In each game, the first row plays the second. By how much does the first row win? 10 means about a draw, 20 a big win and 0 a big loss. Wins can go round in a circle. Each row has two weighted sums of its numbers, A and B, taken from their middle values. A row wins by its A times the other's B, less its B times the other's A.
tensor([2, -17, 6, -5, 6, 20, 15, 27, 33, 26, 23, 3, -12, -21, -12, 1, -2])
tensor([-11, -2, 20, 16, -4, 5, 11, -17, 25, 13, 17, 12, 32, 58, 47, 35, 39]) ~ 9
tensor([-20, 22, 15, 1, 16, -24, -21, -10, -20, -15, -24, -2, 10, 27, 12, 8, -5])
tensor([4, -3, 14, 22, -9, -24, -25, -3, -6, 4, -15, -1, 18, 16, 19, 3, -28]) ~ 9
tensor([41, 7, 10, -5, 2, 15, 5, -36, -27, 3, -1, -9, -6, 6, 4, 17, 17])
tensor([15, 43, 39, 24, 26, 24, 26, 7, 37, 25, 24, 26, 22, 10, 13, 12, 9]) ~ 9
tensor([-14, -36, -37, -40, -11, 22, 0, -20, 0, -22, -4, 3, -30, -63, -60, -31, -24])
tensor([-17, -6, -4, -13, -19, -18, -24, -10, -26, -37, -36, -32, -43, -57, -50, -61, -59]) ~ 10
tensor([-2, -29, -34, -16, 4, -13, 7, -10, -41, -36, -33, -31, -41, -29, -23, -16, -29])
tensor([49, 14, 12, 13, -1, -7, -12, -35, -9, -4, 3, -9, -5, -4, -9, -7, -5]) ~ 11
tensor([29, 55, 32, 20, 30, 13, 4, 4, 40, 31, 24, 19, 38, 24, 35, 46, 47])
tensor([21, 45, 34, 10, 15, 6, 3, 26, 26, 30, 33, 44, 23, 10, 44, 45, 34]) ~ 10
tensor([38, 35, 25, 23, 8, -8, 6, 25, 30, 8, 30, 28, 23, 20, 37, 29, 29])
tensor([-5, 2, -5, 2, -14, -13, -37, -31, -57, -57, -37, -44, -49, -44, -47, -51, -22]) ~ 13
tensor([13, 0, 26, -7, 8, -25, -32, -47, -50, -47, -53, -42, -42, -36, -35, -47, -44])
tensor([-8, -12, 18, 6, 13, -6, 21, 9, 18, 17, 16, 13, 7, 35, 26, 10, 13]) ~ 8
tensor([-8, -37, -57, -35, 10, 24, 22, 30, 27, 25, 36, 30, -12, -28, -25, -13, 9])
tensor([-6, -4, 12, 24, -10, -1, -7, -15, -16, -24, -14, 1, 26, 4, 19, -5, -20]) ~ 10
tensor([-10, -4, -7, -14, -22, -3, -24, -32, -10, -20, -38, -31, -64, -63, -63, -65, -59])
tensor([-2, 27, 27, 15, 24, 22, 26, 50, 22, 48, 34, 52, 56, 58, 69, 65, 68]) ~ 14
tensor([-23, -17, -5, -3, -1, 4, 0, 21, 18, 31, 10, 33, 15, 22, 19, 20, 10])
tensor([-22, -26, -10, -21, -30, -29, -21, -37, -49, -42, -40, -36, -18, -12, -21, -35, -25]) ~ 12
tensor([14, 9, -1, 22, 6, 12, 22, 28, 37, 47, 28, 4, 8, -10, -10, -3, 28])
tensor([-4, 3, -31, -15, -13, 38, 52, 30, 38, 18, 25, 43, 0, -3, -18, 2, 26]) ~ 13
tensor([7, 17, 22, -1, -1, -25, -25, -26, -33, -29, -28, -36, -61, -32, -39, -43, -60])
tensor([-24, -16, -22, -17, -6, 13, 7, -6, 0, -3, -1, -5, -15, -11, -17, -11, -17]) ~ 11
tensor([-45, -56, -52, -43, -34, 11, 25, 58, 47, 51, 46, 44, 33, 25, 23, 33, 31])
tensor([-45, -52, -57, -46, -18, -10, 3, -15, -7, -5, -24, -20, -28, -30, -27, -24, -24]) ~ 6
tensor([23, 43, 40, 48, 6, 10, 4, 8, 39, 24, 28, 26, 26, 32, 32, 26, 23])
tensor([-22, -25, -12, -2, -14, 6, 13, 10, 5, -6, -10, 8, 27, 35, 27, 25, 26]) ~ 9
tensor([16, 8, -26, 6, 3, 11, 5, -20, -18, -5, 3, -3, -7, -10, -16, -3, 9])
tensor([25, 14, -9, 4, 5, 0, -10, -11, -2, -11, -13, -12, -13, -8, -5, 4, 9]) ~ 9
tensor([-31, -11, 8, 8, -15, -29, -16, 2, 0, -1, -13, -6, 5, 32, 45, 22, 19])
tensor([-8, -7, -1, 31, 3, 17, 1, 9, -4, -4, 13, 16, 45, 61, 48, 39, 30]) ~ 10
tensor([1, -9, -22, -21, 17, 38, 44, 34, 32, 20, 31, 24, 12, -8, -15, -6, 2])
tensor([-17, -28, -30, -44, -23, -29, -18, -36, -52, -45, -41, -33, -35, -31, -25, -26, -27]) ~ 13
tensor([-4, -14, 11, 11, 0, 0, -3, 33, 15, 13, 16, 18, 13, 18, 25, 16, 14])
tensor([-3, -8, 0, 25, 9, 25, 30, 30, 48, 28, 35, 56, 81, 42, 46, 51, 65]) ~ 9
tensor([22, 25, 23, 25, 7, 5, 37, 13, 47, 22, 39, 48, 23, 34, 17, 37, 40])
tensor([10, 1, -22, -4, 21, 44, 45, 23, 8, 27, 22, 28, -6, -42, -26, -10, 9]) ~ 9
tensor([9, -6, -22, -12, -6, 41, 9, 44, 41, 39, 34, 17, 1, -18, -31, 4, 9])
tensor([6, 8, 0, 0, -21, -17, -25, -48, -51, -47, -42, -59, -53, -50, -55, -41, -47]) ~ 6
tensor([-32, -17, -21, -39, -20, -30, -42, -33, -56, -38, -50, -42, -32, -4, -30, -28, -25])
tensor([23, 6, 3, -10, 3, -10, -7, -5, -19, -7, 12, 1, 0, -5, -7, 1, 13]) ~ 11
tensor([21, 34, 33, 6, 23, 15, 14, 41, 28, 27, 24, 31, 25, 20, 39, 33, 25])
tensor([-20, -1, 6, 24, -5, -18, -15, -19, -10, -13, -5, 6, 17, 9, 5, -9, -19]) ~ 9
tensor([-1, -8, 4, 7, 18, 17, 14, 37, 43, 33, 36, 42, 53, 54, 44, 52, 55])
tensor([9, 0, 11, 9, 7, -9, -10, -10, 3, -14, -33, -3, 34, 22, 27, -7, -16]) ~ 10
tensor([-10, -15, -32, -9, 1, 8, 9, -8, -18, -5, -24, 10, -11, -26, -24, -29, 15])
tensor([-33, -22, -21, -15, -25, -23, -22, -29, -45, -34, -50, -40, -46, -17, -14, -21, -30]) ~ 10
tensor([30, 36, 51, 29, 25, 21, 7, 21, 25, 17, 37, 29, 23, 13, 8, 20, -8])
tensor([41, 31, 21, 15, 13, 29, 17, 14, 45, 38, 13, 39, 27, 16, 18, 30, 28]) ~ 10
tensor([-34, -18, -13, -16, -29, -31, -48, -40, -40, -43, -54, -24, -21, -7, -15, -22, -21])
tensor([5, -4, -12, 4, -15, -9, 0, -7, -5, -23, -3, 0, 12, 12, 2, 4, -11]) ~ 10
tensor([7, 11, -3, 7, -16, -28, -26, -38, -57, -60, -37, -55, -49, -46, -40, -52, -59])
tensor([2, 1, -26, -26, -9, 22, 32, 46, 25, 27, 21, 35, 1, -15, -35, 7, 15]) ~ 9
tensor([20, 3, -4, 8, 16, 11, 6, 2, 6, 8, 19, -5, -22, -18, -19, -28, -20])
tensor([5, 16, 6, 5, 7, 15, 11, -6, -8, 18, 0, -5, -13, -23, -26, -23, -14]) ~ 12
tensor([-4, -37, -30, -24, -13, 5, 4, -27, -40, -23, -31, -33, -26, -20, -46, -12, -29])
tensor([103, 12, -56, -12, 46, 30, 6, 66, -100, 55, 42, -103, 84, 4, -10,
        18, 17]) ~ 5
tensor([18, 17, 33, 6, 6, -16, -33, -16, -14, -31, -28, -13, 14, 11, 4, 1, -4])
tensor([1, -12, -49, -37, 13, 25, 33, 43, 27, 31, 28, 15, 8, -53, -43, -4, 16]) ~ 10
tensor([3, -18, -13, -8, 6, -2, 13, -7, -2, -26, -2, -7, -3, -16, -22, -5, -4])
tensor([11, 15, -1, 19, 13, 26, 58, 31, 29, 10, 22, 19, 13, 1, 24, 0, 18]) ~ 3
tensor([15, 5, 4, 10, 6, 39, 27, 21, 35, 30, 48, 8, -8, -17, -7, -10, 14])
tensor([17, 12, -1, -11, 12, 27, 29, 36, 15, 15, 19, 8, 12, -21, -18, 1, -1]) ~ 11
tensor([-2, -8, 10, 11, -1, -6, 26, 29, 31, 34, 21, 24, 23, 29, 32, 9, 17])
tensor([-15, -23, 3, -5, 4, 5, 10, 8, 25, 3, -5, 24, 18, 38, 35, 17, 19]) ~ 11
tensor([-27, -34, -13, 0, -40, -27, -25, -44, -39, -48, -45, -52, -32, -24, -20, -15, -19])
tensor([-4, -34, -14, -11, 8, 5, 10, -1, 15, -2, 10, 22, 24, 28, 7, 31, 21]) ~ 12
tensor([-33, -36, -52, -35, -22, -9, -4, -17, -16, -16, -13, -3, -17, -17, -24, -12, -8])
tensor([127, -15, 12, 40, -50, 79, 31, -78, 66, 85, 30, 29, -13, 14, -45, 34, -29]) ~ 1
tensor([-29, 7, 24, -11, -20, -19, -36, 3, -5, 0, -11, 3, -2, 52, 24, 38, 21])
tensor([-22, -8, -11, -5, 3, -16, -14, 2, -10, 3, -7, 7, 27, 21, -3, 0, -31]) ~ 11
tensor([15, 17, -2, 4, 13, 9, 13, 23, 41, 45, 41, 8, 6, -12, 8, 14, 16])
tensor([-14, -29, -31, -34, -7, 6, 1, 5, -5, -19, -10, -24, -21, -16, 10, -5, -4]) ~ 11
tensor([-30, -11, -41, -28, -32, -33, -37, -30, -48, -54, -57, -52, -41, -22, -28, -35, -23])
tensor([-8, -13, -9, -15, 5, 6, -1, -4, -12, -10, -14, -1, -9, -33, -20, -20, 2]) ~ 10
tensor([-3, 21, 15, 5, 39, 11, 31, 7, 19, 22, 19, 37, 19, 23, 16, 15, 14])
tensor([5, -23, 1, -16, -3, 14, -1, -9, 0, -1, -3, -3, -16, -23, -9, -3, -3]) ~ 10
tensor([32, 25, 27, 25, 2, 8, 11, 36, 45, 31, 31, 22, 24, 8, 25, 11, 15])
tensor([-26, 6, -1, 4, 2, -12, -23, -26, -23, -29, -38, -21, -12, 1, 0, -13, -32]) ~ 10
tensor([8, -4, 11, 8, 10, -25, -17, -24, -19, -39, -32, -40, -47, -48, -59, -69, -89])
tensor([6, 14, -1, 1, -7, 13, 19, 41, 34, 45, 26, 16, -1, -12, -14, 12, 8]) ~ 13
tensor([27, 2, -10, 21, 9, 10, -1, -5, -1, -3, 10, 7, -10, -20, -30, -27, -18])
tensor([17, 25, 25, -1, 8, 11, 14, 19, 36, 39, 38, 28, 11, -1, 12, 11, 13]) ~ 14
tensor([-21, -6, 18, 26, 10, 4, 30, 30, 47, 44, 40, 57, 63, 65, 75, 58, 66])
tensor([5, -3, -13, 12, 34, 29, 42, 40, 35, 33, 22, 19, -10, -23, -15, -24, -22]) ~ 7
tensor([27, 18, 7, 10, -7, 19, 13, -12, 3, 2, 12, -9, -10, -25, -24, -16, -14])
tensor([-11, -5, 16, -1, 7, 12, 24, 17, 24, 27, 19, 1, 27, 30, 12, 35, 19]) ~ 10
tensor([15, 4, 2, 3, 35, 45, 35, 32, 20, 11, 15, 32, 9, -12, -11, 2, 19])
tensor([26, 31, 15, -3, 22, -2, -7, -23, -16, -1, 0, 11, 9, 0, 2, 2, 15]) ~ 9
tensor([-14, 7, 17, 12, -6, -17, -25, -15, -18, -3, -21, -6, 15, 14, 27, -13, -14])
tensor([12, -17, -24, 0, 15, 35, 11, 31, 34, 24, 13, 26, 1, -21, -20, -15, 16]) ~ 7
tensor([-54, 9, 65, 87, 26, -107, 23, 127, -66, 86, 32, -51, 127, -37, -68,
        41, 27])
tensor([31, 55, 31, 42, 20, 13, 4, 18, 23, 40, 0, 32, 26, 33, 42, 41, 34]) ~ 10
tensor([4, 5, 21, 13, 6, -1, -12, -31, -30, -31, -45, -35, -14, -29, -1, -26, -27])
tensor([-3, -23, -20, -11, 3, 20, -5, -16, -4, -1, 9, -1, -35, -29, -18, -2, -4]) ~ 17
tensor([7, 27, 9, 17, -10, -13, -44, -48, -27, -47, -36, -44, -36, -45, -40, -36, -34])
tensor([29, 27, 44, 36, 25, 38, 20, 13, 29, 30, 22, 22, 31, 15, 9, 6, 24]) ~ 8
tensor([-23, -32, -18, -19, -15, 25, 23, 28, 35, 34, 46, 40, 40, 39, 34, 30, 33])
tensor([-2, 5, 1, -2, 13, 7, -2, 9, -4, 4, 3, 25, 22, 54, 43, 39, 34]) ~ 12
tensor([-6, -10, -32, -17, -5, 8, -12, -3, -13, -3, -4, 18, -20, -30, -27, -24, -13])
tensor([4, 30, 30, 27, -11, -15, -27, -13, -19, -20, -22, -12, 3, 31, 21, 34, 5]) ~ 6
tensor([25, 19, 9, 15, -1, -2, 19, 46, 29, 30, 35, 13, 5, -18, 13, 7, 10])
tensor([3, 29, 13, 6, 2, -22, -20, -25, -24, -21, -28, -50, -53, -39, -38, -45, -35]) ~ 10
tensor([-9, -20, -38, -24, -11, -28, -52, -52, -63, -62, -61, -58, -47, -64, -72, -81, -54])
tensor([7, 12, 23, 22, -9, -27, -33, -19, -16, -42, -23, -10, -2, 24, 17, 1, -7]) ~ 5
tensor([26, 38, 7, 3, 2, 6, -6, 0, -23, -9, 19, -2, 2, -8, 0, 10, 1])
tensor([-17, 18, 27, 2, -9, -6, -29, -17, -9, -4, -15, 3, 11, 20, 18, 13, -10]) ~ 9
tensor([-24, -15, -17, -19, -10, -7, -12, -27, -20, -24, -31, -28, -70, -81, -70, -62, -76])
tensor([-36, -28, -15, -20, -24, -10, -36, -41, -37, -50, -42, -49, -19, -25, -28, -39, -38]) ~ 6
tensor([63, -127, 100, -3, 1, -74, -18, -19, 28, 127, 88, -4, 93, 58, 8,
        -36, 90])
tensor([-16, -12, 2, -1, -2, 15, -5, 31, 23, 20, 19, 28, 28, 22, 35, 23, 18]) ~ 10
tensor([-50, -37, -50, -44, -8, 4, 2, -19, -19, -11, -2, -13, -8, -12, 2, -4, 11])
tensor([22, -16, -32, -22, -4, -3, -8, -6, -24, 6, 4, 8, -29, -37, -11, -16, -1]) ~ 8
tensor([9, 20, 34, 21, 11, -7, -29, -31, -21, -28, -38, -19, 1, 31, 39, 16, 9])
tensor([-23, -19, 12, -6, -9, 14, 21, 30, 22, 18, 27, 23, 8, 31, 29, 17, -5]) ~ 6
tensor([0, 25, 42, 26, 15, 6, 19, 29, 34, 18, 29, 32, 38, 44, 54, 33, 31])
tensor([-23, 6, 4, 5, 9, -13, 7, -30, -35, -25, -26, -17, -19, 7, -6, -24, -15]) ~ 7
tensor([5, -13, -23, -28, 14, 11, 7, 3, 1, -6, -7, 5, -15, -38, -32, -25, 1])
tensor([-13, -18, -2, -3, 3, 1, -4, 14, -8, -4, 2, 16, 15, 33, 31, 38, 19]) ~ 9
tensor([-24, -13, 2, 4, 13, -7, 16, 10, 23, 30, 25, 18, 22, 18, 21, 4, 16])
tensor([15, 4, -5, 8, 13, 6, 13, -11, 0, -3, 7, 1, -6, -17, -21, -9, -5]) ~ 9
tensor([-72, 28, -127, 24, 4, -86, 127, -5, 44, -36, 36, 69, 83, 109, 83,
        13, -46])
tensor([18, 4, 1, 2, 1, 23, 2, -15, -12, -7, -18, 15, -10, -6, -10, 5, 1]) ~ 8
tensor([-9, -4, -14, -9, -14, -15, -22, -7, -18, -35, -27, -46, -65, -65, -64, -65, -87])
tensor([-43, -34, -49, -32, -17, -13, -9, 5, -3, -21, -20, 1, -14, -9, -14, -16, -17]) ~ 13
tensor([34, 36, 33, 27, 8, 16, 11, 2, 46, 37, 41, 40, 28, 37, 39, 39, 49])
tensor([-16, -16, -5, 6, 14, -12, -9, -12, -17, -34, -28, -30, -15, -8, -8, -16, -13]) ~ 9
tensor([-33, -28, -48, -24, -23, -14, 4, -1, 0, -9, 3, 7, 8, 4, 6, -6, 0])
tensor([13, 14, -17, 1, 14, 49, 35, 36, 11, 26, 31, 31, -28, -6, -21, -17, 4]) ~ 8
tensor([-21, -38, -36, -31, -45, -20, -34, -33, -42, -39, -43, -40, -20, -50, -38, -61, -33])
tensor([-17, -2, -22, 12, -2, -4, -14, -13, -14, -25, -11, -11, 8, 17, 2, 3, -6]) ~ 10
tensor([26, 22, 19, 2, 12, -1, -9, 31, 17, 28, 21, 46, 18, 18, 27, 33, 33])
tensor([-1, 10, 14, 21, 25, 17, 11, 11, 26, 44, 36, 27, 24, 17, 18, 4, 15]) ~ 11
tensor([-12, -35, -9, -42, -12, -17, -3, -1, -33, -25, -35, -25, -26, -36, -35, -29, -17])
tensor([11, 0, 0, -9, -15, -16, -9, -24, -20, -9, 0, -9, -4, -23, -11, -4, 10]) ~ 10
tensor([16, 12, 20, 8, 0, 23, 13, 3, -3, 7, 4, -1, -4, -31, -20, -21, -9])
tensor([46, 49, 35, 34, 18, 34, 28, 31, 17, 27, 17, 51, 31, 16, 15, 0, -8]) ~ 8
tensor([-25, -15, -5, -7, -6, -4, 27, 53, 49, 53, 45, 42, 44, 60, 60, 19, 43])
tensor([-40, -26, -13, -30, -40, -16, -25, -59, -43, -45, -49, -50, -46, -36, -23, -35, -44]) ~ 12
tensor([-31, -36, -26, -18, -6, 1, 1, -12, -34, -26, -24, -28, -14, -25, -27, -24, -35])
tensor([-94, -41, -34, -127, -25, 78, 97, -62, 87, 117, 103, -49, 90, 121, -70,
        87, -26]) ~ 5
tensor([-32, -9, -16, -12, -23, -35, -17, 0, -16, -17, -17, -17, 5, 29, 38, 38, 27])
tensor([16, -16, -9, 13, 10, 29, 17, 21, 4, 35, 32, 14, 20, 2, 6, 30, 14]) ~ 11
tensor([22, 14, 5, 8, 0, 25, 11, 24, 36, 26, 8, 6, 11, -6, 8, 17, 18])
tensor([-15, -11, -9, 9, 20, 15, 19, 51, 38, 47, 24, 69, 44, 43, 56, 62, 38]) ~ 11
tensor([14, 14, 0, 10, 26, 30, 23, 21, 22, 36, 28, 24, -2, -22, -21, -11, 13])
tensor([-9, -10, -1, 15, -2, 30, 30, 35, 31, 43, 35, 65, 45, 49, 42, 57, 28]) ~ 12
tensor([-17, -4, -19, -30, 0, -4, -4, -18, -7, -7, -1, -4, -12, -25, -26, -3, -5])
tensor([-14, -10, 22, 13, 1, 8, 13, 22, 45, 28, 15, 21, 45, 29, 19, 23, 10]) ~ 9
tensor([18, 18, 27, 10, 1, -7, 4, 33, 28, 42, 34, 17, 7, 10, 13, 8, 14])
tensor([14, 6, -18, -15, 17, 40, 42, 32, 7, 18, 7, 20, -1, -28, -23, -3, -2]) ~ 12
tensor([-41, -18, -22, -29, -28, -42, -40, -21, -58, -47, -55, -36, -35, -1, -26, -16, -18])
tensor([-31, -12, -21, -8, -33, -36, -26, -22, -40, -38, -44, -52, -16, -22, -5, -16, -31]) ~ 10
tensor([29, 11, 23, 0, 2, 10, 1, 12, 4, -7, 2, 2, -12, -24, -11, -25, -26])
tensor([-9, -7, -7, 6, 2, 13, -20, -27, -15, -41, -28, -28, -17, -6, -19, -22, -8]) ~ 12
tensor([-23, -22, -18, -19, -18, 29, 12, 25, 27, 16, 6, 16, 12, 17, 16, -3, 14])
tensor([-31, -12, -20, -20, -42, -43, -46, -38, -36, -51, -46, -45, -32, -24, -16, -25, -41]) ~ 10
tensor([-33, -22, 5, -2, 7, 0, -20, -20, -28, -14, -28, -34, -14, -9, -25, -22, -13])
tensor([-3, 19, 9, 10, -7, -22, -21, -33, -32, -23, -27, -39, -60, -54, -51, -43, -70]) ~ 13
tensor([48, -107, 33, -97, -36, -19, -80, 17, -113, -23, 37, -16, -109, 18, -71,
        -110, -24])
tensor([-3, -86, 97, 47, -38, -5, -29, 127, -64, 76, 117, -44, -58, 86, 86, -23, -11]) ~ 18
tensor([-1, 19, 10, 9, -1, 11, 28, 36, 35, 55, 40, 52, 75, 57, 49, 50, 42])
tensor([-11, -2, 17, 16, -4, 2, 7, -12, 3, -28, -8, 3, 12, -1, 10, -22, -17]) ~ 16
tensor([4, 5, -1, 15, 12, -1, 27, 10, 35, 4, 7, 20, 19, 33, 28, 20, -7])
tensor([-23, 1, 1, 26, 14, 12, 22, 35, 44, 46, 57, 60, 59, 62, 43, 68, 52]) ~ 9
tensor([32, 40, 55, 25, 29, 21, 20, 11, 29, 36, 20, 22, 36, 5, 5, -10, 1])
tensor([15, 2, -7, 11, -2, 10, -16, -23, -28, -18, -4, 0, -8, -5, -6, -9, -1]) ~ 9
tensor([-32, -32, -20, -22, -13, -18, 6, -15, -24, -26, -23, -23, -29, -33, -28, -29, -17])
tensor([36, 12, 23, 3, -2, 20, -8, -13, -13, -15, -9, 3, -10, -11, -12, 5, 14]) ~ 12
tensor([2, -7, -9, 4, 18, 21, 44, 37, 17, 11, 23, 8, -2, -6, -20, -22, -3])
tensor([-4, -7, -21, 7, 8, 22, 30, 51, 36, 39, 33, 20, -2, -9, -10, 1, 4]) ~ 7
tensor([-3, -5, -10, -9, -1, -2, -16, -7, -22, -17, 8, 6, -21, -27, -10, -2, 0])
tensor([33, 29, 42, 33, 9, 18, 5, 14, 34, 18, 13, 25, 28, 39, 31, 29, 25]) ~ 9
tensor([13, 5, 18, -5, 13, -12, -39, -33, -11, -34, -29, -40, -39, -51, -43, -65, -62])
tensor([-13, -10, 13, -18, -35, -30, -25, -2, -2, -6, 1, -1, -2, 28, 19, 34, 27]) ~ 6
tensor([-13, -8, 5, 4, -6, -7, -9, -20, -31, -37, -29, -33, -28, -16, 4, -15, -11])
tensor([-11, -4, 23, 15, 10, -18, -3, -5, -24, -36, -31, -32, -13, 6, -6, -6, -37]) ~ 11
tensor([15, 2, -30, -36, -13, -8, -11, -24, -6, 3, 4, -3, -9, -9, -23, 1, 2])
tensor([-32, -40, -39, -19, -39, -35, -24, -44, -43, -36, -45, -42, -27, -36, -20, -24, -41]) ~ 9
tensor([6, 17, 18, -1, -17, -25, -30, -11, -18, -27, -16, -46, -38, -49, -51, -54, -57])
tensor([-39, -24, -23, -5, -3, -12, 9, 14, 27, 18, 4, 13, 18, 12, 12, 16, 14]) ~ 11
tensor([-20, -20, -11, 5, -10, -2, -6, -5, -21, -24, -36, -28, -10, -28, -27, -22, -33])
tensor([-6, 24, 20, 29, -18, -22, -27, -1, 2, -11, -12, 9, 17, 26, 8, -3, -8]) ~ 12
tensor([-11, 23, 18, 30, 26, -4, 8, 15, 22, 24, 14, 20, 50, 43, 54, 17, 36])
tensor([22, -9, -4, -9, 24, 31, 28, 20, 24, 16, 26, 5, 8, -22, -20, -4, 6]) ~ 11
tensor([-43, -2, -15, -7, 8, -2, -11, -27, -18, -23, -4, 4, 10, 8, -8, -4, -25])
tensor([27, 34, 28, 26, 27, 8, 4, 11, 32, 22, 25, 15, 21, 27, 22, 33, 17]) ~ 8
tensor([-22, 4, -2, -6, -4, -14, -4, -23, -37, -49, -19, -13, -18, -7, -34, -16, -24])
tensor([-23, 3, 25, -6, -12, 9, 4, 8, 17, 13, 5, 13, 28, 18, 21, 13, 4]) ~ 9
tensor([10, -11, -19, 8, 36, 37, 29, 32, 17, 13, 34, 28, 0, -24, -38, -12, -2])
tensor([-28, -25, 0, -11, -4, -20, -33, -32, -10, -8, -9, 0, -5, -1, -6, -24, -14]) ~ 12
tensor([2, 5, 14, 9, 1, 11, 7, 24, 37, 35, 25, 11, 7, 3, 9, 16, 5])
tensor([-23, -17, -26, -15, -2, 8, 6, -10, 0, -6, -1, 3, 35, 38, 48, 30, 17]) ~ 12
tensor([-20, -28, -17, -18, -16, -1, 22, 2, -2, 0, 3, -7, 16, 21, 0, 11, 18])
tensor([26, 33, 46, 28, 14, 7, 24, 30, 41, 42, 53, 36, 52, 31, 58, 54, 51]) ~ 12
tensor([-36, -21, -21, -11, -2, -12, 8, 7, 5, -4, 4, 3, 31, 48, 34, 22, 26])
tensor([-18, -13, 5, -7, -18, -46, -25, -13, -9, -3, -17, -9, 4, 37, 39, 29, 4]) ~ 11
tensor([29, 21, 21, 21, -3, 8, 14, 15, 30, 31, 36, 44, 34, 12, 34, 38, 23])
tensor([-31, -32, -16, -13, -22, -36, -25, -16, -10, -4, -2, -5, -7, 24, 21, 45, 21]) ~ 10
tensor([-21, 9, 14, 9, 17, 15, 16, 7, 36, 16, 14, 25, 14, 30, 30, 13, 16])
tensor([-26, 12, -12, -22, -17, 0, -5, -13, 4, -11, 7, 0, -2, 3, -1, 9, 2]) ~ 11
tensor([18, 21, 40, 49, 27, 22, 18, 33, 27, 22, 40, 36, 28, 12, 17, -5, -3])
tensor([33, 23, 36, 15, 18, -16, -14, -31, -33, -15, 9, -8, -7, -15, -5, 7, 22]) ~ 9
tensor([-26, 1, -6, 0, -24, -47, -33, -10, -7, -5, -12, -3, 3, 35, 51, 28, 35])
tensor([-33, -32, -35, -28, -20, 5, 23, 14, 3, 6, -20, 10, 0, 1, 9, 7, 14]) ~ 10
tensor([-89, 4, 17, 21, -110, -8, 35, -7, 77, 73, -80, 26, -63, 41, -16,
        28, -31])
tensor([10, 13, 9, 33, 5, 24, 28, 54, 38, 34, 46, 47, 50, 75, 61, 66, 47]) ~ 18
tensor([21, 44, 18, 36, 42, 37, 27, 18, 27, 42, 28, 31, 24, 7, 7, -1, -15])
tensor([32, 32, 26, 26, -9, 9, 15, 23, 38, 29, 32, 43, 20, 40, 44, 41, 45]) ~ 13
tensor([2, 18, 41, 11, -15, -35, -27, -34, -30, -33, -37, -33, -4, 14, 9, 4, -21])
tensor([-10, 7, 1, 21, 7, -16, -15, -16, -38, -17, -19, -11, 13, 9, 9, 1, -12]) ~ 9
tensor([-1, 7, 9, 7, 11, 10, 21, -2, 34, 35, 3, 14, 34, 21, 20, 25, 18])
tensor([127, -59, -19, 33, 73, 74, -12, -10, 42, 102, -18, 16, -46, 9, 110, -34, -10]) ~ 5
tensor([20, 7, -21, 1, 15, 2, -7, -17, -4, -13, -8, -16, -10, -10, -9, -5, 7])
tensor([-33, -20, -9, 2, 0, 8, 11, 8, 11, 4, 11, 3, 14, 8, 2, 3, -4]) ~ 11
tensor([23, 21, 11, -4, 2, 17, 2, 20, 35, 30, 18, 12, 3, 18, -3, 7, -4])
tensor([43, 48, 39, 31, 2, -18, -12, -31, -18, -28, -26, -42, -43, -36, -34, -18, -44]) ~ 7
tensor([6, -9, -29, -21, 8, 31, 17, 17, 29, 18, 21, 21, -14, -25, -37, -8, 4])
tensor([-52, -31, -44, -32, -25, -11, 5, -3, -1, -16, -9, -15, -11, 11, -1, 7, 18]) ~ 12
tensor([18, 15, 3, 15, -12, -8, -24, -55, -51, -51, -36, -61, -44, -42, -33, -40, -33])
tensor([35, 41, 51, 37, 21, 25, 6, 20, 46, 30, 25, 28, 27, 5, -14, 6, 0]) ~ 15
tensor([-18, -23, -26, -29, -8, -6, -16, -21, -28, -24, -26, -20, -37, -34, -31, -22, -16])
tensor([-30, -34, -22, -18, -16, 6, 5, 3, 6, -20, -3, 11, 17, 18, 10, 6, 1]) ~ 10
tensor([29, 13, 12, 2, 2, 28, 10, 26, 41, 27, 36, 39, 24, 12, 21, 18, 43])
tensor([7, 10, 8, 14, 0, -21, -20, -20, -16, -24, -27, -54, -54, -61, -60, -41, -73]) ~ 11
